Rows swapped in pairs by one turn or mirror: which row each one swaps with:
The rows were stretched afterwards, more along some directions than others.
tute: [ 0.37,  0.74,  1.19,  0.54,  1.55, -0.30,  1.00,  0.41,  0.10, -2.04,
 -0.76, -0.06,  0.79, -0.67, -1.40, -1.11,  0.14, -0.24, -0.20, -0.16,
 -2.67]
zera: [-2.28,  0.31,  1.98,  0.83, -0.15, -0.36, -0.48, -1.13, -0.58, -1.48,
  0.62, -0.24, -0.64, -0.06, -2.05, -0.19, -0.03, -0.37, -0.53, -0.65,
  0.07]
sokeb: [-1.13, -0.84,  0.17,  2.62, -1.06, -1.47,  0.87, -1.07, -1.88, -2.84,
 -1.38, -1.32, -0.63, -0.51,  1.99,  0.42,  1.01,  1.09,  1.42, -2.33,
  2.54]
pova: [ 0.08,  0.64,  1.21,  0.02,  1.16,  0.27,  1.47,  0.27, -0.62, -2.02,
 -0.62,  0.35,  0.77, -0.58, -1.14, -0.95,  0.10,  0.46, -0.50, -0.28,
 -3.04]
lonek: [-1.28, -0.19, -0.18,  2.41, -0.37, -0.39,  1.50, -1.33, -2.25, -3.31,
 -1.48, -1.07,  0.08, -0.16,  1.78,  0.46,  1.42,  1.26,  1.20, -1.88,
  1.53]
Dil: [ 1.00,  0.74,  1.08, -1.15, -0.03,  0.45,  0.52, -1.37,  0.37,  0.05,
  1.69, -0.54,  1.15, -0.31, -2.98,  0.21,  0.54, -1.54, -1.08,  0.22,
  0.05]
sifud: [ 1.10,  0.87,  2.38, -0.07, -1.08,  0.50,  0.33, -0.63,  1.19, -0.55,
  1.50, -0.26,  1.94, -0.41, -2.08,  0.66,  1.89, -0.77, -1.26,  0.65,
 -1.33]
vib: [-0.51, -0.68,  3.88,  1.07, -2.08, -1.04, -0.03, -2.63, -0.24, -0.17,
  3.26, -1.39, -1.09, -1.84, -2.96,  0.13,  0.29, -1.05, -0.67, -2.94,
  0.26]
zali: [ 0.61, -1.44,  2.82,  0.84, -2.61, -1.55, -2.71, -1.46,  0.41,  0.54,
  2.88, -0.02, -2.59, -1.98, -2.27,  0.35,  0.89, -1.51, -1.32, -1.27,
  0.44]
Pigub: [-0.06,  0.28,  0.36,  0.79,  1.04,  0.25,  1.50,  0.01, -0.52, -1.60,
 -1.55, -0.06,  0.77,  0.03, -0.72, -0.67,  0.34,  0.19, -0.14,  0.48,
 -2.34]
ler: [ 0.03, -1.71,  2.75,  1.21, -3.18,  0.46, -0.54, -3.82, -0.62, -0.22,
  2.52, -0.78, -1.45, -1.06, -1.90,  0.30,  0.58, -0.38, -0.01, -2.51,
  1.66]
milak: [ 1.11,  1.52,  0.52, -0.72,  0.26,  0.26, -0.19, -0.42,  0.85,  0.76,
  0.83,  0.18,  0.87, -0.44, -1.36,  0.11,  2.15, -1.18, -0.16, -0.26,
 -0.33]
Rofi: [ 0.22,  0.41,  0.53,  1.47,  0.80,  0.09,  1.60, -0.04, -0.18, -1.29,
 -1.33, -0.23,  1.01,  0.41, -0.54, -0.61, -0.14,  0.24,  0.84,  0.23,
 -2.45]
Rarud: [-1.82,  0.67,  1.91, -0.21,  0.32,  0.42, -1.12, -0.94, -0.26, -0.90,
  0.44,  0.06, -0.13,  0.09, -1.69, -0.62, -0.21, -0.75, -0.74, -0.78,
 -0.24]
lorut: [-0.11, -0.82,  3.36,  0.11, -3.01, -0.54, -1.56, -2.07, -0.44, -0.05,
  3.51,  0.10, -2.02, -1.14, -0.94, -0.29,  0.52, -0.92, -0.66, -2.29,
  1.63]
vir: [-1.50, -0.79,  3.59, -0.40, -2.37,  0.48,  0.36, -1.27, -0.41, -0.96,
  3.54, -0.61, -0.72, -0.88, -1.01,  0.35, -0.66, -0.09, -0.66, -3.01,
  0.84]
noder: [-0.58, -0.85, -1.43, -0.39, -0.20,  0.87, -1.16, -2.25, -1.62, -0.25,
  0.19,  1.24, -2.42,  0.95, -0.23, -1.67,  0.35,  0.09,  1.51, -1.28,
  1.88]
donup: [-0.07,  0.49,  4.43, -0.11, -2.27,  0.51, -0.50, -1.56,  0.15, -0.47,
  2.65, -0.47, -1.53, -1.15, -2.15, -0.42,  1.26, -0.39, -1.50, -1.75,
 -0.70]
Bise: [ 0.10, -2.39,  3.84,  0.53, -2.69, -0.37, -0.58, -3.39, -0.52, -0.12,
  2.46, -0.46, -2.24, -1.43, -3.00, -0.39, -0.16, -0.99, -1.07, -2.22,
  0.42]
redog: [ 0.01, -0.15,  1.06, -0.81, -0.35,  1.27,  0.06, -0.50,  0.69, -0.32,
  1.53, -0.01,  0.77,  0.96, -0.50, -0.09,  0.95, -1.48, -0.59, -0.11,
  1.34]
Fuge: [-1.33,  0.06,  1.52, -0.35, -0.06,  0.03, -0.54, -1.00,  0.14, -0.89,
 -0.17, -0.09, -0.18,  1.06, -1.27, -1.29, -0.62, -0.63, -0.49, -0.31,
 -0.28]
Pim: [ 0.25,  0.54,  1.39,  0.45,  1.23,  0.01,  1.14, -0.27, -0.31, -2.29,
 -0.48, -0.17,  0.37, -0.26, -1.61, -1.14, -0.25, -0.10, -0.61,  0.23,
 -3.22]
Pek: [-0.18, -1.24, -1.12,  0.93,  0.29,  0.03, -0.40, -2.54, -1.46, -0.64,
 -0.52,  0.94, -2.72,  0.03, -0.69, -1.12,  0.35,  0.07,  1.38, -1.34,
  1.82]
Karek: [-1.78,  0.61,  1.47,  0.10,  0.41,  0.42, -0.69, -0.52,  0.16, -1.42,
  0.38, -0.34,  0.43,  0.72, -1.15, -0.83, -0.51, -0.55, -0.43, -0.31,
 -0.06]
Lepez: [-1.61, -1.77,  3.67,  1.29, -3.34, -0.73, -0.02, -2.21, -0.04, -0.49,
  3.31, -0.68, -1.56, -1.93, -1.64,  0.91, -0.13, -0.85,  0.49, -3.33,
  1.70]
rik: [ 1.29,  0.98,  2.26,  0.16, -0.12, -0.55, -0.79, -0.39,  0.32, -0.53,
  1.50, -0.85,  0.80, -0.29, -2.10,  0.22,  1.99, -2.19, -1.83, -0.10,
 -0.05]
gibo: [ 0.90,  1.51,  0.68, -0.39,  0.09,  0.64, -0.27, -1.31,  0.77, -0.03,
  2.14,  0.12,  1.15, -0.44, -1.41, -0.23,  1.97, -1.30,  0.07, -0.22,
  0.41]
ganu: [ 0.97,  1.37,  0.80, -0.97, -0.49,  1.49, -0.37, -0.82,  0.20,  0.12,
  0.60,  0.28,  0.52,  0.08, -0.40, -0.87,  2.94, -0.85, -0.06, -0.25,
  0.51]
Papu: [-1.63, -1.22,  4.21,  0.09, -2.85,  1.09,  0.20, -1.58, -0.30, -0.42,
  3.17, -0.75, -1.17, -0.91, -0.24, -0.13,  0.08, -0.23, -0.18, -2.17,
 -0.14]
fupos: [ 0.57, -1.12,  2.98,  0.17, -2.67,  0.92,  0.66, -3.23, -0.12, -0.58,
  2.94, -0.31, -0.95, -0.65, -1.53, -0.41, -0.89,  0.11, -0.12, -1.62,
  0.77]
zek: [-0.67, -0.42, -0.10,  2.80, -0.75, -0.19,  1.31, -1.12, -1.71, -2.80,
 -1.77, -0.78,  0.29, -0.39,  2.23,  0.58,  1.12,  1.49,  2.17, -1.80,
  1.87]
bevat: [ 0.44,  1.65,  0.87,  0.55, -0.11,  1.31,  0.98, -1.26,  0.49, -1.17,
  1.90, -0.14,  2.53,  0.30, -1.62,  0.05,  1.60, -0.73,  0.41, -0.56,
 -0.14]
zol: [ 0.07, -0.11,  3.54,  0.65, -1.80,  0.65,  0.11, -2.97, -0.24, -0.52,
  2.67, -0.45, -1.41, -0.90, -2.19, -0.74,  0.50, -0.37, -1.01, -2.39,
 -0.66]
poz: [-0.46, -0.42,  0.68,  3.00, -0.92, -1.35,  1.15, -1.42, -1.97, -2.90,
 -1.79, -0.97, -0.71, -0.57,  1.77,  0.64,  1.63,  1.23,  1.12, -2.08,
  1.91]
Kagud: [-2.16, -0.45,  1.64,  0.78, -0.35,  0.11, -0.65, -0.76,  0.22, -0.60,
  0.29, -0.31, -0.37,  0.57, -0.89, -0.11, -0.83, -0.12,  0.57, -0.79,
  0.26]
kevi: [ 1.44,  0.72, -0.03,  0.13, -0.98, -0.04, -0.28, -0.04,  1.50, -0.32,
  0.86,  0.08,  1.36,  1.33,  0.37,  0.09,  2.11, -0.45,  0.12,  0.84,
  0.33]
vuges: [-0.09, -0.96, -1.85,  1.37, -0.04, -0.68,  0.11, -2.79, -1.87, -0.58,
 -0.70,  0.44, -2.15,  0.24, -0.09, -1.09,  0.20,  0.50,  2.62, -1.68,
  2.00]
zepo: [ 2.62,  0.68,  0.44,  0.92, -0.27, -0.05, -0.67, -0.96,  0.04, -0.26,
  0.80, -0.19,  1.54,  0.05, -1.54, -0.67,  2.42, -1.12, -1.00,  0.39,
 -1.12]
funo: [ 1.97,  1.19,  0.79, -0.56,  0.01,  0.92,  0.26, -1.18,  0.29, -0.82,
  1.00,  0.44,  1.53, -0.29, -1.71, -0.03,  2.09, -0.49, -0.61,  0.59,
 -0.84]
dinef: [-0.55, -0.39, -1.04,  1.51, -0.27,  0.31,  0.01, -2.27, -1.41, -0.74,
 -0.35,  0.55, -2.04, -0.13, -0.09, -0.35, -0.03,  1.26,  2.03, -1.47,
  1.14]
Zope: [-0.94, -0.09, -1.04,  1.59, -0.38, -0.14,  0.07, -2.43, -1.85, -1.13,
  0.10,  0.48, -2.36, -0.25, -0.14, -0.31,  0.24,  0.74,  2.05, -1.69,
  1.37]
fas: [-0.65, -1.91,  4.07,  0.68, -3.03, -0.31,  0.54, -3.05, -1.14, -1.45,
  2.78, -0.71, -1.39, -2.15, -1.28, -0.05, -0.17, -0.59, -0.21, -3.79,
  1.45]
Diti: [ 0.91,  1.72,  1.70, -0.70,  0.43,  0.39, -0.17, -1.27,  0.96, -0.36,
  2.17,  0.29,  1.35,  0.19, -3.19, -0.11,  1.44, -1.68, -0.92,  0.16,
  0.08]
Res: [-0.64, -2.88,  3.96,  1.05, -3.38, -0.63,  0.42, -2.74, -1.69, -0.74,
  2.39, -0.57, -1.67, -2.16, -0.99,  0.58, -0.04,  0.07,  0.09, -2.42,
  1.10]
meni: [-1.97, -0.28,  1.89,  0.70, -0.08, -0.38, -0.08, -0.55, -0.12, -1.51,
 -0.17, -0.47,  0.25,  0.40, -1.24, -0.12, -0.45, -0.30, -0.39, -0.53,
 -0.37]
Dom: [-0.97, -2.02,  3.24,  0.48, -2.60,  0.09, -0.86, -2.30, -0.21, -0.66,
  2.60, -1.67, -0.95, -0.59, -1.57, -0.31, -0.61, -1.18, -0.97, -3.19,
  0.34]
vesar: [-0.16, -0.14,  0.05,  2.33, -0.63, -0.58,  1.30, -1.64, -1.70, -3.27,
 -1.86, -1.17, -0.29,  0.05,  1.75,  0.11,  0.88,  1.42,  1.27, -2.05,
  1.48]
tetu: [ 0.88,  0.74,  1.64,  0.28,  0.54,  0.60, -0.75, -2.10, -0.21, -0.54,
  2.03, -0.20,  0.17, -0.19, -3.67,  0.76,  1.61, -1.39, -1.16,  0.94,
  0.17]
mosa: [-0.53, -0.50, -1.34,  0.97,  0.23, -0.52, -0.15, -2.58, -1.91, -1.15,
 -0.15,  0.83, -2.19, -0.34, -0.55, -1.77,  0.70,  0.28,  1.82, -2.04,
  1.85]
san: [-1.18, -0.85, -0.20,  2.69, -0.95, -0.20,  1.04, -1.83, -2.00, -3.01,
 -1.41, -0.84, -0.38, -0.04,  2.06,  0.49,  0.75,  1.47,  1.93, -2.35,
  2.38]
nok: [ 0.02,  1.45,  0.54,  0.35,  0.03,  0.44, -0.35, -0.94,  0.20,  0.46,
  1.72, -0.72,  0.21,  0.45, -1.43,  0.97,  2.42, -0.82,  0.44, -0.17,
  1.08]
Femaz: [ 0.67, -0.50,  2.27,  0.70,  0.16, -0.11,  1.33,  0.69, -0.29, -2.54,
 -1.14, -0.28,  0.02,  0.02, -0.17, -0.67,  0.49,  0.33, -0.91,  0.14,
 -2.91]

Dom swaps with kevi
fas swaps with Diti
zali swaps with zepo
vir swaps with redog
nok swaps with Papu
meni swaps with san

